Each path below is one point turned by a fixed rotation once a step. After each direction that follows a path, write how fast that rotation turns it, in degrees a step (0 if it stays still).
Each turn is a multiple of 5 degrees from 10 to 175, or 0.
Each row of a path follows its step; steps can be skipped.

step 0: [-16.6  11.5 -15.0  42.4   7.0  -8.9  40.4  -3.0 -15.8  -6.6  16.6  21.4
  -4.0  -4.7 -10.9 -10.3 -56.4   7.3  -4.2  23.8  22.7  -4.9 -22.9 -31.7
  13.6   2.7  -8.9   5.7   2.7   3.7 -24.7  -5.5   0.1  12.1  13.5  27.8
  10.5  15.7   0.4  -8.7  11.4  -3.6  31.7 -11.2  30.1  13.2 -16.3 -12.8
  -9.9   6.8   9.3 -14.8 -15.8   5.6]
step 1: [ -8.1  -1.6  16.9  15.4  -0.1  34.6  -6.1  22.1  -2.3 -20.2  17.6   2.2
 -31.7   3.2 -19.6  14.6  14.9  42.2  10.5  10.3 -14.3 -43.7 -11.9  -3.0
  37.1 -21.0 -22.1  -7.9 -25.3  14.0 -17.4 -30.5  10.7  24.3  -0.5  -0.9
  -1.2   0.7  -1.5  -9.1  -7.4  -6.0   7.6  -8.0 -19.0 -47.6   9.5  22.7
   3.7   2.4  -9.4   3.5  -8.2   2.2]
step 2: [  1.4  11.9 -13.4  47.1 -16.7 -12.6 -13.2   7.1   9.9 -11.9 -37.6 -30.4
  -2.7   4.0  -9.9 -37.7  13.3  14.2  11.7  10.9   0.2  -8.2  12.0 -13.4
  -5.0  23.3  22.2 -20.1 -26.0 -11.5 -18.9  -2.3  12.4   6.4   8.7 -22.9
  10.9  24.4  19.8  -4.0 -38.9   6.7  22.1  11.1  28.1   3.4 -11.4  17.0
  -5.7  34.2  10.5   1.5  21.3   6.8]
step 3: [ -8.9  14.1   4.3 -12.8   4.5 -18.2   3.2  35.9 -13.7 -14.4   0.8   4.1
   9.1   3.9   0.4  -5.9  -5.3  11.7  -3.0  21.4  -1.8   4.4 -43.4  -3.5
  27.2  14.7  -2.0   9.0  33.3 -29.7 -40.4  13.0  16.1   2.0 -11.5  -2.7
  24.1  26.6 -17.7  -5.2 -24.6  16.7   0.5   0.1 -30.0  -9.0   6.0 -11.3
 -31.0   4.1  40.8  18.2 -25.2 -11.0]
step 4: [-12.7   9.5  19.0 -19.4 -41.0   6.9  13.0  -0.6 -19.2 -17.2  30.2 -10.9
 -19.6  15.6 -24.9  -4.8  44.0  -3.8 -21.0 -20.5  15.1  -5.4  -3.1 -12.7
   0.2  22.7 -32.2   7.2  -4.4   5.2   7.2 -12.5  20.1  18.7  -9.9 -18.1
  -0.2   5.3  17.6 -27.5 -33.1   9.3  26.0 -41.5  10.9   9.0 -18.1  -4.9
  -0.4  -9.3  -5.5  -1.7   3.1 -17.0]
step 5: [ 36.2   9.6 -33.9  24.1 -31.2 -10.7  11.8  -6.2  -8.0 -12.6 -10.3  -1.0
  -4.2  19.7  27.9  -7.2  16.5  28.5 -14.7 -21.2  10.3  -3.0  10.1   4.4
  22.0   1.1  -1.7 -11.7 -22.7  28.1   0.7  24.2 -14.0  39.7 -28.6   2.3
   8.2 -10.9  -0.4   1.8 -15.3  -4.2  10.2  25.7 -18.4  18.3   2.3 -20.3
 -18.7  13.8  33.2  -4.9 -29.7  11.9]
step 6: [-23.0 -12.6 -26.1  -8.0 -25.2   4.8  23.2  42.4   3.0 -10.0   2.3   6.1
 -14.9 -20.8 -12.5 -20.4 -10.7  20.4  -2.7  34.0  29.6 -13.1  -5.4 -20.6
  27.4   9.1 -15.3  -1.3 -10.3 -11.5  12.5   5.3  -7.2 -19.4  -5.6  26.6
   5.5   9.4 -27.3 -20.3  30.5  -3.8  18.8 -14.2  31.0  19.9 -12.5 -24.4
 -19.5   0.4   9.0  21.5  -8.7  16.4]
step 7: [  5.9   0.1  -1.3  33.3 -13.3  20.8   4.9   4.1 -24.5  15.2  33.2  16.5
   1.8 -13.9   4.3  -7.7  30.2  14.3   7.5  22.2  15.5 -31.6   8.4 -32.9
  19.3  26.5  -1.8  -1.5 -23.0  33.3  -8.8  -9.4  12.7   4.8  -1.7  16.7
 -33.0  15.4  -4.1  19.6  -8.4   5.0   5.9 -25.3 -43.2 -24.7  12.4  19.7
  -7.1  -3.4  -9.2  -6.3   6.7 -12.3]
step 8: [-12.8  11.0 -23.0  13.4  16.9  -8.9 -29.4  -5.9  -1.0   5.5  -2.6 -17.2
 -28.8  -0.6  -0.5 -25.2  17.5  54.4  10.1  12.7  25.3  11.0  11.6 -36.2
 -19.5 -10.5  18.1 -38.4 -24.4 -15.5  -9.3   4.2 -16.3  -5.6  -7.4   4.6
  31.9  -6.5  15.9 -20.0 -42.9 -10.4  -7.4  -0.5  -0.9   1.6  -3.8   4.7
  -6.0   7.3   9.2  20.6  -4.0  -2.5]
step 9: [ -4.3   3.3  11.6   6.5  -2.4 -21.5  -4.9  30.5  -0.5  -9.5 -10.5   0.2
   8.8  -0.4 -22.8 -32.9   3.1  10.0 -16.1  41.5  -4.7 -11.1 -35.5 -10.2
 -13.2   8.3 -30.9   4.6  -8.3 -12.2  -9.6  53.4  20.4  -3.2  -1.6 -14.1
  -6.3  -3.9  -4.5  -3.9  -1.1  30.9 -11.9  -0.3 -35.0 -13.2   7.7 -42.4
 -12.5   1.5  17.7  10.6  27.0  -6.2]
Directions:
[ 14.9  -7.4   8.9   2.6  -3.5   0.0   3.6  -2.0  -2.8 -10.9   9.1   0.2
  -2.5   5.9  -7.9  -6.0   6.4  -2.1   0.7  -2.2   2.0  -3.3   6.9  -0.7
   1.7   2.7   4.7  -0.9  -0.5  -0.3   3.0  -3.9  -0.4  -4.5   3.1  -3.1
   3.2   0.8  -0.8   7.2   3.0  10.1  -1.0   0.0  -2.6  -1.2  -0.1   4.8
   6.1  -5.5  -1.5   3.5   6.1   6.0]	130
[ -3.0   1.9  -3.8  -9.1  -2.2  -5.2  -2.1 -11.2   5.2   1.6  -2.0  -6.0
   3.3   5.4   1.3   6.4   8.9  -4.6   5.8   2.8   1.5   3.8  -7.9   1.6
   2.5   4.1  -8.0   7.2  -2.8   5.0  -1.2  -2.6   0.0   1.5  -0.4  -5.2
   9.7   6.7   5.3  -3.5   5.1  11.1   3.3   5.0  -4.2   5.8   0.6  -0.7
   0.9  -3.7   3.2   3.8   1.0   1.8]	55
[  2.3  -2.5   1.1   1.1  -1.4   1.6  -3.5   4.1   0.4   8.5   0.8 -10.7
  -8.5   3.2   0.8  -1.0  -3.3   1.0  -6.6  -7.0  -8.9   3.4   4.1   3.9
  -2.7   1.0  -1.6  -2.5  -8.8   3.2  -1.2  -4.9  -2.9   6.1   1.9   6.8
   2.9  -8.0  10.0  -8.2  -5.7  -2.1   3.3   1.7 -10.6   0.6  -0.1   2.7
   0.9  -2.3  -2.5   4.0   2.6   9.8]	110
[ -3.6  -1.1  -7.1  -2.2   3.3   7.8  -1.8   4.9  -1.7   0.0   1.1   0.7
  -2.2   0.1  -0.7  -6.8   2.5 -10.6  -3.8  -2.9  14.9  -8.0  -5.2   1.7
  -5.7  -1.2   4.7   0.9   0.7  -3.6   3.3  -0.5  -2.1  -3.0   2.4  -3.9
  11.2   3.3   4.1  -4.9  -2.6  -4.5   4.7   3.0   3.0   1.7  -2.3  -1.3
   5.0   4.2 -13.8   2.5  -3.6   3.3]	170
[  6.6  -4.3   4.1   5.7   2.1   4.0  -2.0   4.8  10.1   4.0   0.8  -6.5
  -3.0  -9.5  -1.5   4.8   6.2  -4.7   0.4   0.2  -1.7 -10.5   0.5   0.4
  -4.9   7.7 -12.8   2.5   3.3   0.8   6.9  -2.4   1.9  -2.2  -2.3  -5.0
  -2.7  -1.7   7.4   5.2   0.9  -1.7   3.0  -6.5   1.5   0.3   1.1  -7.4
  -2.4   8.2   3.4  -1.8   5.0  -4.8]	140
[-4.2  5.7  3.6 -3.0  4.5 14.2  1.8 -3.3 -1.4  2.9 -1.3  8.0 -6.1  1.7
  9.1 -2.3  6.4  1.6  1.0 -7.5 -3.7 -1.4  6.4  0.4 -3.2  5.6 -3.1  0.5
 -7.6  4.2 -4.7 -3.3  7.3 -0.1 -8.8 -2.9 -2.6  2.7 -4.6 -2.5 -2.0  6.8
  1.2 -3.7  5.8 -3.0 10.4  1.7  7.2 -3.1 -3.8 -2.8 -0.7 -1.2]	120
